[146 135 171 107 131  93 160 174 167 177 115 102 121  83 124 149 161 156
 131 117 135 178 141 109 162 122 156  91 136] -> rasu
[174 124 159 140 172 144 173 127 128  94 155  96  93 160  86 151 161 140
  93 175  84 140 138 151 108 136 162 148 147] -> pila
[162 121 167 124 141 149 171 174 177 115  91 136  83  93 135 122 146 109
 131 107 160 135 178 117 156 156 131 102 160] -> poput
[ 80 157 172 110  94 125 134 173 127 142  75 141 118  80 177 155  94 123
 109  91 139 135 174  93 116 108  81 155 101] -> zuf
[ 87 131 108  87 113 142  75 125 173 134 127 179 172 100  91  85 159 153
  98 166 144 167 129 159  85 125 102 132 175] -> sima
[143 167 129 159  85 125 102 170 143 125 159  99 100  84 128  92 134  87
 114 131  75 174 117 137 107 171 177  81 129] -> filaz
perm: [174 121 177 107 136 117 135 131  91 156 149 131 160 109  93 102 167 115
 146 135 122 162 160 178 124  83 171 141 156]
poput
q: [144 167 129 159  85 125 102]
sima
q: [125 134 173 127 142  75]
zuf

[126 132 116 122 120 128 130 126 126 128 126 133 129 126 131 122 124 127
 130 143 130 133 130 121 131 127 130 137 128 134 124 123 129 122 137]  Fugi
[126 121 128 122 123 126 122 131 122 133 130 130 120 131 133 137 116 130
 126 130 126 143 124 130 127 123 129 127 132 128 126 137 134 129 128]  teba
[136 134 124 114 122 116 131 132 131 140 123 113 123 124 139 142 128 129
 119 138 119 156 134 129 134 119 130 111 134 117 136 116 128 130 111]  tumem
[120 134 131 130 124 122 123 137 128 129 133 130 126 133 126 122 127 143
 122 132 130 125 131 121 137 126 126 123 127 130 128 130 116 128 129]  padu
[127 129  93 141 131 133 128 133 118 132 143 126 123 124 139 142 128 129
 119 138 119 156 134 132 118 107 141 146 120 169 116 159 138 131 144]  fipi
perm: [ 93 107 116 118 118 119 119 120 123 124 126 127 128 128 129 129 131 131
 132 132 133 133 134 138 138 139 141 141 142 143 144 146 156 159 169]
fipi
q: [122 123 137]
padu
perm: [128 126 121 128 122 123 126 122 131 122 133 130 130 120 131 133 137 116
 130 126 130 126 143 124 130 127 123 129 127 132 128 126 137 134 129]
teba
q: [127 132 128]
teba
perm: [123 126 122 131 122 133 130 130 120 131 133 137 116 130 126 130 126 143
 124 130 127 123 129 127 132 128 126 137 134 129 128 126 121 128 122]
teba
q: [143 130 133 130 121 131 127 130 137 128 134 124]
Fugi
q: [146 120 169]
fipi

[126 118 106 110  90] : rok
[118 120 118  88  84] : dagu
[118 126 110 106  91] : Val
[118 120 111  94  88] : bak
perm: [ 94  88 118 120 111]
bak
perm: [ 91 106 110 118 126]
Val
q: [118 120 111  94  88]
bak
q: [120 111  94  88]
bak
perm: [ 91 106 110 126 118]
Val

[140 176 128 105 100 161 107] -> baven
[ 89  86 164 162 119  79 102] -> tono
[100 107 161 105 128 175 140] -> fiku
[ 82  91 173 164  97 100 112] -> darun
[ 85 113 156 160  97 100  90] -> mogu
q: [ 85 113 156 160  97 100  90]
mogu
perm: [107 140 176 128 105 100 161]
baven
q: [107 161 105 128 175 140]
fiku

[127 165 172 120 149] : kek
[165 127 120 149 171] : Tane
[134 155 165 127 149] : gik
q: [165 172 120]
kek
perm: [149 120 172 165 127]
kek
perm: [120 127 149 165 172]
kek

[126 128 129  91 127]  dodaf
[ 92 106  96  91 139]  viz
[126 127 128 128 130]  dozu
[ 92 139 106  97  91]  tolek
[131 128 127 122 131]  nep
[124 133 132 136 123]  gases
q: [128 128]
dozu
perm: [139  92 106  96  91]
viz
q: [106  96]
viz
perm: [139 106  91  97  92]
tolek
q: [128 127 122 131]
nep
q: [126 128]
dodaf

[152 108 160  88  99 137 106  87 164] : loz
[122 137 108 150 156 151 102 126 103] : Tomel
[ 95  91 110 120 160 148 146 121 151] : zaf
[106  88 163 152 138  87  98 108 160] : zag
[ 98 137  88  87 164 106 108 160 152] : bub
[145 156 162 140 147 150 146 147  89] : Vuke
[150 103 137 122 102 126 150 108 156] : mil
perm: [152 160 108 106 164  87  88 137  98]
bub
perm: [150 108 156 150 103 137 122 102 126]
mil
q: [162 140 147 150]
Vuke
perm: [103 126 102 151 156 150 108 137 122]
Tomel
perm: [152  98 137  88  87 164 106 108 160]
bub
q: [108 160  88  99 137 106  87]
loz
q: [150 103 137 122 102 126 150 108]
mil

[160 111 127 122 125 110 119 133 113 139 144 118 137 130 136 117 163 133
 118 122 137 124 120 144 129 129 131 128 124 140 103 125 117] : tobu
[127 140 136 102 118 139 156 131 110 125 118 117 121 129 142 134 108 115
 122 135 111 137 125 107 110 126 113 133 140 144 176 148 118] : gafo
[131 121 138 122 134 146 113 138 129 131 113 129 111 114 110 135 114 139
 145 121 129 129 133 139 122 118 130 124 127 145 104 127 129] : nem
[136 137 106 101 145  93 128 136  87 114 127 109  94 109 144 148 144 129
 131 121 137 122 134 146 113 138 129 131 113 144 147 143 138] : Vuz
[111 143 113 123 137 132 134 134 123 111 126 134  95 113 132 153 116 133
 139 130 125 132 129 129 117 121 126 122 122 153 138 137 131] : zud
[160 111 127 122 125 110 119 133 113 139 144 118 137 130 136 117 163 133
 118 122 137 127 122 140 137 148 131 134 107 105 122 115 129] : fikeg
[136 137 106 101 145  93 128 136  87 114 127 109  94 109 144 148 144 129
 131 121 137 122 134 141 120 122 130 126 127 152 113 135 125] : nibuk
q: [134  95]
zud
q: [131 121 137 122 134 146 113 138 129 131 113]
Vuz
q: [136 137 106 101 145  93 128 136  87 114 127 109  94 109 144 148 144 129
 131 121 137 122 134 146 113 138 129 131 113 144 147 143 138]
Vuz
perm: [ 87 114 127 109  94 109 144 148 144 129 131 121 137 122 134 146 113 138
 129 131 113 144 147 143 138 136 137 106 101 145  93 128 136]
Vuz

[145 148 147 143 150 149 140 148 143 144 163 141 147 148 146 148 151 156
 144 148 142 151 141 153 150 147 152 140 157 149 159 147 147 147 151] = Duf
[144 148 157 144 143 153 147 148 145 148 144 141 150 151 147 147 147 146
 145 161 158 144 152 152 151 154 157 149 148 144 141 154 153 148 146] = Tipun
[149 146 145 143 155 151 151 145 150 147 151 146 154 153 152 142 144 142
 162 151 142 155 139 165 155 144 146 153 152 142 151 150 149 148 151] = zolev
[151 141 147 147 150 151 146 148 146 158 152 143 144 152 146 146 145 150
 145 154 147 144 146 150 141 147 158 145 150 142 152 142 168 145 159] = pibu
[143 154 150 149 151 154 149 146 162 147 153 153 144 150 150 141 143 147
 144 147 150 148 161 147 153 156 143 145 151 159 170 154 147 152 153] = bilu
[148 147 144 148 148 149 148 150 153 154 157 151 146 144 145 147 161 147
 143 153 152 141 151 146 144 145 147 148 145 157 141 152 144 154 158] = saka
[162 149 147 162 141 145 150 143 145 157 145 146 144 151 147 158 151 143
 147 146 143 147 142 145 143 155 148 142 151 155 147 145 147 147 144] = Rodut
[143 146 143 145 142 148 151 148 144 150 143 145 144 156 148 147 149 160
 157 143 153 154 152 152 147 142 149 145 145 151 151 149 162 142 155] = tekig
[152 152 141 156 157 155 153 142 146 144 146 146 139 143 158 143 139 156
 147 151 144 141 147 146 150 141 147 145 147 147 150 138 149 151 149] = fovof
[154 153 152 148 141 141 143 152 146 145 154 158 147 148 162 147 157 144
 144 145 148 147 150 148 145 144 151 146 157 147 151 149 144 148 153] = zipib
[145 150 147 141 142 141 150 151 144 150 145 149 153 150 156 142 150 137
 156 166 146 152 141 153 141 145 146 149 147 144 153 138 143 155 147] = muma
q: [154 157 151]
saka
perm: [144 147 147 145 147 155 151 142 148 155 143 145 142 147 143 146 147 143
 151 158 147 151 144 146 145 157 145 143 150 145 141 162 147 149 162]
Rodut
perm: [144 151 146 157 147 151 149 144 148 153 154 153 152 148 141 141 143 152
 146 145 154 158 147 148 162 147 157 144 144 145 148 147 150 148 145]
zipib
perm: [153 152 147 154 170 159 151 145 143 156 153 147 161 148 150 147 144 147
 143 141 150 150 144 153 153 147 162 146 149 154 151 149 150 154 143]
bilu
perm: [158 148 147 144 148 148 149 148 150 153 154 157 151 146 144 145 147 161
 147 143 153 152 141 151 146 144 145 147 148 145 157 141 152 144 154]
saka
q: [165 155]
zolev

[160 159 124 127 124 157 158 129 131 164 157 123 126 129 167 160 126 163
 127 126 130 156 129 127 160 128 165 157 159 125 124 158 126 130 127 163
 125 128 158 165 162 163 164 131 167 159 127 130 125 128 158 130 129 127
 161 166 166 128 129 127 160 126 157] = sipu
[128 161 124 162 160 124 126 165 129 162 157 123 133 166 154 158 128 132
 167 132 164 165 127 163 130 129 163 125 164 162 130 128 132 164 128 124
 124 124 124 125 163 158 162 123 164 166 129 157 164 125 129 158 158 166
 127 158 158 126 159 161 125 124 161] = Bufe
[123 164 158 124 128 164 128 128 165 158 161 130 163 158 126 161 165 162
 161 164 158 124 124 158 125 132 163 127 159 163 124 166 126 129 129 162
 162 129 132 166 127 124 123 132 128 129 165 157 130 125 160 125 124 167
 164 154 133 157 124 162 158 125 166] = Befik
[127 160 124 157 129 159 165 165 158 159 128 127 127 163 126 126 128 125
 163 130 130 159 166 127 129 157 156 128 160 167 127 130 163 161 164 125
 131 157 123 131 129 166 160 129 129 126 167 158 126 125 124 164 158 126
 158 127 129 128 124 157 162 160 127] = kob
[128 161 124 162 160 124 126 165 129 162 157 123 133 166 154 158 128 132
 167 132 164 165 127 163 130 128 163 125 164 162 130 128 132 164 128 124
 124 124 124 125 163 158 162 123 164 166 129 157 164 125 129 161 162 164
 127 128 132 129 165 160 132 130 159] = pumi
[128 161 124 162 160 124 126 165 129 162 157 123 133 166 154 158 128 132
 167 132 164 165 127 163 130 128 163 125 164 162 130 128 132 164 128 124
 124 124 124 125 163 158 162 123 164 166 129 157 164 125 129 158 158 166
 127 158 158 126 159 161 125 124 161] = bakek
[160 160 122 124 130 166 166 130 125 133 128 163 129 129 162 160 129 158
 132 159 131 158 164 126 160 131 158 159 163 128 163 165 127 127 125 161
 125 126 161 164 165 161 163 129 120 160 126 164 123 126 131 128 128 125
 125 159 165 125 128 125 164 128 162] = deder
[164 166 124 123 125 163 166 132 126 164 164 152 129 128 164 165 127 161
 131 157 129 164 160 125 162 128 165 163 161 125 125 163 163 131 132 162
 125 126 162 162 162 165 163 126 165 165 130 161 164 125 163 125 125 125
 162 160 162 130 130 130 157 129 159] = Difo
[125 158 132 165 166 164 125 157 159 129 163 126 125 158 157 163 125 131
 163 130 160 128 129 161 127 164 158 130 162 164 124 130 127 156 130 130
 127 164 131 128 164 124 162 130 165 163 162 164 167 157 131 159 156 155
 163 125 131 124 167 165 124 126 160] = dopa
[161 162 129 164 161 130 128 158 160 163 160 124 127 124 132 158 126 132
 122 123 125 162 127 127 158 127 158 131 164 125 123 128 131 162 130 124
 126 131 124 130 164 162 162 131 161 159 157 129 160 125 126 163 128 125
 126 160 163 128 162 163 157 127 160] = ziga
[132 162 124 158 164 160 127 165 122 128 160 128 126 164 167 160 123 129
 159 134 162 135 125 160 124 164 159 124 162 163 129 128 124 158 131 126
 129 132 130 126 164 157 134 131 157 159 164 165 162 161 125 158 125 159
 130 126 125 131 158 164 132 129 159] = fim
[163 160 132 125 130 163 159 123 153 160 163 166 127 125 161 125 129 160
 128 133 132 158 160 128 158 124 161 159 160 130 163 155 129 129 129 159
 126 131 159 164 157 166 129 125 160 164 124 160 127 128 164 128 125 159
 157 161 160 130 125 125 165 130 158] = vimav
perm: [159 125 124 158 126 130 127 163 125 128 158 165 162 163 164 131 167 159
 127 130 125 128 158 130 129 127 161 166 166 128 129 127 160 126 157 160
 159 124 127 124 157 158 129 131 164 157 123 126 129 167 160 126 163 127
 126 130 156 129 127 160 128 165 157]
sipu
perm: [161 124 125 161 159 126 158 158 127 166 158 158 129 125 164 157 129 166
 164 123 162 158 163 125 124 124 124 124 128 164 132 128 130 162 164 125
 163 129 130 163 127 165 164 132 167 132 128 158 154 166 133 123 157 162
 129 165 126 124 160 162 124 161 128]
Bufe
q: [163 160 132 125 130 163 159 123 153 160 163 166 127 125 161 125 129 160
 128 133 132 158 160 128 158 124 161 159 160 130 163 155 129 129 129 159
 126 131 159 164 157 166 129 125 160 164 124 160 127 128 164 128 125 159
 157 161 160 130 125 125 165 130 158]
vimav
perm: [160 127 125 127 130 125 157 167 125 163 165 162 158 129 159 127 129 124
 131 126 130 129 126 128 166 127 130 123 166 128 130 164 128 163 126 128
 127 160 124 156 124 126 159 163 158 157 161 158 126 131 129 165 157 160
 160 158 127 167 129 157 127 159 164]
sipu
perm: [123 123 124 124 124 124 124 124 124 125 125 125 125 126 126 127 127 128
 128 128 128 128 129 129 129 130 130 132 132 132 133 154 157 157 158 158
 158 158 158 158 159 160 161 161 161 162 162 162 162 163 163 163 164 164
 164 164 164 165 165 166 166 166 167]
bakek
perm: [130 124 126 131 124 130 164 162 162 131 161 159 157 129 160 125 126 163
 128 125 126 160 163 128 162 163 157 127 160 161 162 129 164 161 130 128
 158 160 163 160 124 127 124 132 158 126 132 122 123 125 162 127 127 158
 127 158 131 164 125 123 128 131 162]
ziga

[144 161 162 149 134 125 121 116 113 118 131 142 139 123 107 104 112 121
 124 131 146 164 168 151 123]  Kigi
[129 114 113 138 151 152 159 122 120 144 119 133 123 128 164 158 125 118
 115 116 163 122 116 162 145]  Fotup
[144 163 153 132 123 117 114 127 143 133 110 105 117 125 135 161 167 136
 105 108 121 118 123 141 138]  timu
[144 155 163 163 158 148 138 131 125 122 120 118 115 113 115 120 128 137
 142 142 136 126 115 106 103]  Zazu
[144 159 164 158 145 133 126 122 119 115 113 117 126 137 143 139 126 112
 104 105 112 119 124 127 134]  ses
[144 152 158 162 164 162 159 152 146 140 134 129 126 124 122 121 119 117
 116 114 114 114 116 119 124]  vamet
[144 153 160 163 163 159 152 145 138 132 127 124 122 120 119 117 115 113
 114 116 121 128 134 139 142]  nug
[144 163 156 137 125 119 115 117 132 143 130 109 105 116 124 131 151 169
 157 122 103 111 121 118 121]  vil
[144 152 159 163 164 162 158 151 145 138 133 129 125 123 122 120 119 116
 115 114 113 115 118 122 128]  dimu
[144 163 157 138 126 120 115 115 128 142 136 114 104 111 121 126 139 162
 168 143 111 104 116 121 117]  kaval
[144 159 164 157 145 133 125 122 118 115 114 118 129 139 143 136 121 108
 104 108 116 121 125 130 140]  zogan
[144 159 164 156 143 131 125 121 118 114 115 122 134 142 141 128 114 104
 106 113 120 124 128 138 153]  Bop
perm: [128 144 152 159 163 164 162 158 151 145 138 133 129 125 123 122 120 119
 116 115 114 113 115 118 122]
dimu
q: [144 159 164 157 145 133 125 122 118 115 114 118 129 139 143 136 121 108
 104 108 116 121 125 130 140]
zogan

[126 121 129 127 110 166 131 135 129 122 132 133 133 131 125 133] : zafo
[ 99 147 133 133 135 134 125 132  99 147 133 133 135 132 124 133] : kuzav
[125 134  99 126 130 132 135 133  99 147 133 133 135 132 125 132] : romak
q: [ 99 147 133 133 135 134 125 132  99 147 133 133 135 132 124 133]
kuzav
q: [ 99 147 133 133 135 132 125 132]
romak
q: [133 133 135 134 125 132  99 147 133 133]
kuzav
q: [125 132  99]
kuzav

